In the rows, 128 means zero.
Rotation paths and how fast each direction turns (deg/step)
Each turn is a multiple of 5 degrees from 10 to 175, or 0.
Each row of a path follows its step; steps can be skipped.
Rotation 1:
step 2: [139 124 126 121 136 135 146 139 129 127 125 121 110 137 118 131 127 128
 127 134 132 142 126 115 124 130 140 127 137 122 138 130 143 120 131 140
 129 147 118 129 121]
step 3: [124 117 125 128 136 117 134 125 113 135 121 126 124 111 109 125 113 133
 113 123 123 148 119 125 136 123 134 129 129 131 136 139 128 138 131 125
 128 131 140 140 134]
step 7: [116 135 123 121 128 119 134 126 133 127 130 116 134 134 131 126 130 140
 132 139 133 144 130 129 122 134 147 140 125 131 131 148 132 121 127 130
 139 144 106 131 134]
step 8: [125 147 129 129 127 124 140 113 125 138 131 115 130 125 130 130 114 130
 110 128 122 137 110 128 125 136 132 113 120 123 125 121 132 132 132 128
 143 128 132 142 137]
step 9: [128 140 116 134 130 125 148 131 132 120 125 120 122 130 123 119 114 133
 142 142 121 132 132 141 128 124 133 127 126 114 132 120 128 136 109 131
 123 137 113 134 134]
step 10: [131 129 150 111 120 127 145 123 119 128 113 126 129 131 128 120 132 137
 132 129 108 137 112 128 129 125 129 139 122 125 127 135 139 130 128 132
 129 122 124 144 136]
step 14: [131 127 130 132 125 116 137 121 134 120 138 130 127 141 125 120 119 139
 141 118 137 147 126 130 135 131 128 137 116 121 142 113 126 133 136 134
 122 136 110 120 122]
step 16: [129 129 115 133 129 118 113 113 136 127 136 138 108 132 120 116 120 150
 131 133 122 133 126 127 141 129 146 125 130 124 135 129 128 129 125 138
 139 129 122 132 133]
step 18: [140 132 135 150 141 127 125 131 124 134 120 124 114 132 126 120 129 141
 149 135 123 118 125 127 121 128 123 129 136 116 138 130 125 128 133 133
 140 126 122 146 122]
step 19: [125 126 129 124 128 127 123 110 131 136 121 131 118 130 131 127 126 142
 136 125 125 149 118 132 125 114 126 130 131 119 139 139 137 115 149 123
 111 128 117 124 123]
Directions:
[129 130 129 123 127 128 127 128 128 133 125 126 129 123 127 124 130 125
 126 126 127 131 124 132 126 130 127 126 127 129 126 128 126 132 131 127
 128 124 130 127 124]  155
[131 128 127 125 127 128 129 127 127 130 128 131 126 130 125 130 130 130
 126 132 131 132 130 125 124 126 122 131 126 132 129 132 129 128 129 133
 125 125 125 131 128]  85
[131 124 125 133 129 131 132 127 127 129 128 128 124 126 128 128 120 123
 131 130 130 128 127 126 124 126 127 126 129 128 125 131 127 131 126 125
 129 126 127 128 125]  115
[128 130 127 132 130 128 126 128 129 129 129 129 133 127 124 130 123 129
 125 122 130 133 130 130 130 127 124 127 128 127 129 125 128 131 125 125
 121 129 128 129 129]  130
[126 130 128 132 129 134 122 128 127 127 129 127 129 130 132 128 129 127
 130 127 128 127 125 128 125 132 126 133 128 128 133 134 126 128 130 124
 124 128 129 128 128]  55
[131 135 122 130 129 132 128 133 131 128 124 130 127 127 125 131 130 126
 129 127 132 126 126 130 129 129 129 133 128 127 126 127 131 126 127 129
 132 130 129 128 126]  160
[130 127 121 127 127 125 127 127 127 127 131 128 125 123 129 132 130 133
 129 129 127 128 126 127 130 130 123 125 126 122 130 128 123 128 127 127
 128 126 129 126 127]  145
Rotation 2:
step 2: [130 128 125 130 124 139 144 119 139 143 120 126 123 117 127 123 111 130
 129 127 120 141 126 135 143 128 128 125 135 124 129 136 128 119 139 139
 140 130 132 131 126]
step 3: [118 122 127 137 117 135 138 140 128 137 127 141 119 127 124 136 137 121
 121 123 130 134 128 116 142 138 116 125 122 141 128 126 130 123 132 129
 129 122 129 111 124]
step 6: [119 125 118 137 117 130 142 126 133 140 123 126 135 135 133 123 132 131
 120 117 120 142 129 126 122 122 118 126 127 143 123 126 127 120 143 126
 117 115 121 124 133]
step 7: [129 125 130 130 106 130 123 131 126 121 123 134 129 114 135 131 128 119
 143 131 124 146 123 128 135 126 118 122 133 129 135 135 124 110 123 136
 122 127 120 135 123]
step 8: [118 138 125 117 123 135 124 123 127 133 114 122 132 119 130 140 138 126
 135 130 143 131 123 122 130 128 132 122 137 129 126 125 121 122 137 119
 141 120 128 108 119]
step 11: [115 132 123 134 122 129 130 122 131 138 117 131 130 128 130 127 123 136
 127 125 125 147 121 128 142 124 127 110 119 124 133 124 118 127 129 121
 136 122 134 121 109]
step 13: [131 139 111 115 131 118 116 123 130 129 113 115 136 132 125 136 135 130
 127 123 140 133 129 138 136 130 108 123 132 137 126 126 131 120 128 127
 129 126 130 136 135]
step 14: [124 130 125 135 117 129 125 113 121 116 113 128 125 146 135 120 128 147
 133 128 115 143 124 132 133 123 124 134 131 131 122 122 116 129 130 129
 129 125 130 119 129]
step 15: [129 127 122 124 117 130 139 134 133 127 131 129 135 123 144 125 134 128
 112 129 118 142 130 139 127 135 134 119 140 133 128 136 120 112 129 119
 131 116 118 129 128]
step 19: [134 123 122 125 117 119 135 132 123 131 115 140 112 131 120 125 118 130
 115 113 129 141 130 126 140 133 129 128 123 144 127 126 117 125 121 132
 137 125 121 124 125]
Directions:
[133 128 128 128 125 124 126 131 126 129 130 127 126 128 128 127 125 124
 126 125 132 128 129 129 126 129 120 128 124 130 126 125 129 126 125 129
 125 130 125 126 129]  115
[133 127 129 129 128 131 127 127 123 124 127 127 131 127 131 126 126 130
 129 130 130 129 124 130 126 129 127 126 128 122 128 128 130 131 127 129
 128 123 129 123 122]  110
[129 128 132 130 126 127 125 129 133 127 128 131 124 127 128 126 126 130
 132 130 126 130 126 129 131 123 126 134 131 128 124 128 130 130 125 131
 128 131 127 129 124]  155
